[[142 122 134 117 131 138 135 152 128 121]
 [139 121 132 126 111 153 140 128 120 120]
 [138 148 119 143 125 150 114 144 143 118]]
->
[[118 143 144 114 150 125 143 119 148 138]
 [120 120 128 140 153 111 126 132 121 139]
 [121 128 152 135 138 131 117 134 122 142]]

[[143 151 135 144 146 148 135 115 153 141 137 100 154 104 127]
 [112 138 140 105 144 114 132 120 136 138 107 119 146 117 141]]
->
[[141 117 146 119 107 138 136 120 132 114 144 105 140 138 112]
 [127 104 154 100 137 141 153 115 135 148 146 144 135 151 143]]

[[155 119 132]
 [137 130 126]]
->
[[126 130 137]
 [132 119 155]]

[[135 130 122 130 124 129]
 [108 127 111 108 139 122]
 [138 126 136 147 127 144]
 [133 129 127 128 125 127]
 [106 127 108 106 140 121]
 [131 129 129 131 126 126]
 [114 127 116 117 135 126]
 [130 128 129 136 130 138]]
->
[[138 130 136 129 128 130]
 [126 135 117 116 127 114]
 [126 126 131 129 129 131]
 [121 140 106 108 127 106]
 [127 125 128 127 129 133]
 [144 127 147 136 126 138]
 [122 139 108 111 127 108]
 [129 124 130 122 130 135]]

[[131 134 156 116 140 112 135 126]
 [131 134 140 116 140 111 135 126]]
->
[[126 135 111 140 116 140 134 131]
 [126 135 112 140 116 156 134 131]]

[[129 127 129 129 126 130 122 125]
 [126 129 129 135 127 126 126 128]
 [134 128 132 130 127 128 118 121]
 [124 133 132 116 119 140 105 132]
 [129 131 128 127 125 132 126 130]
 [132 125 129 127 126 130 128 130]
 [128 120 133 126 134 131 130 114]
 [122 127 129 127 127 129 125 126]
 [129 129 128 126 127 127 131 125]
 [126 128 128 127 123 131 128 130]]
->
[[130 128 131 123 127 128 128 126]
 [125 131 127 127 126 128 129 129]
 [126 125 129 127 127 129 127 122]
 [114 130 131 134 126 133 120 128]
 [130 128 130 126 127 129 125 132]
 [130 126 132 125 127 128 131 129]
 [132 105 140 119 116 132 133 124]
 [121 118 128 127 130 132 128 134]
 [128 126 126 127 135 129 129 126]
 [125 122 130 126 129 129 127 129]]

[[135 129 122 133 132 120 128 131 118]
 [132 117 136 139 126 138 125 134 127]
 [118 121 124 124 141 128 127 118 122]
 [138 133 133 133 149 122 124 119 132]
 [126 138 126 117 130 116 130 129 119]
 [125 124 141 123 132 129 132 143 122]
 [107 115 109 135 128 122 111 110 115]
 [133 145 126 124 134 130 132 115 141]
 [121 124 116 119 120 113 102 127 122]]
->
[[122 127 102 113 120 119 116 124 121]
 [141 115 132 130 134 124 126 145 133]
 [115 110 111 122 128 135 109 115 107]
 [122 143 132 129 132 123 141 124 125]
 [119 129 130 116 130 117 126 138 126]
 [132 119 124 122 149 133 133 133 138]
 [122 118 127 128 141 124 124 121 118]
 [127 134 125 138 126 139 136 117 132]
 [118 131 128 120 132 133 122 129 135]]

[[116 124 126 144 125 141 132 125 140 127 142 115 117 127]
 [129 132 102 148 128 149 144 121 134 141 130 125 123 117]]
->
[[117 123 125 130 141 134 121 144 149 128 148 102 132 129]
 [127 117 115 142 127 140 125 132 141 125 144 126 124 116]]
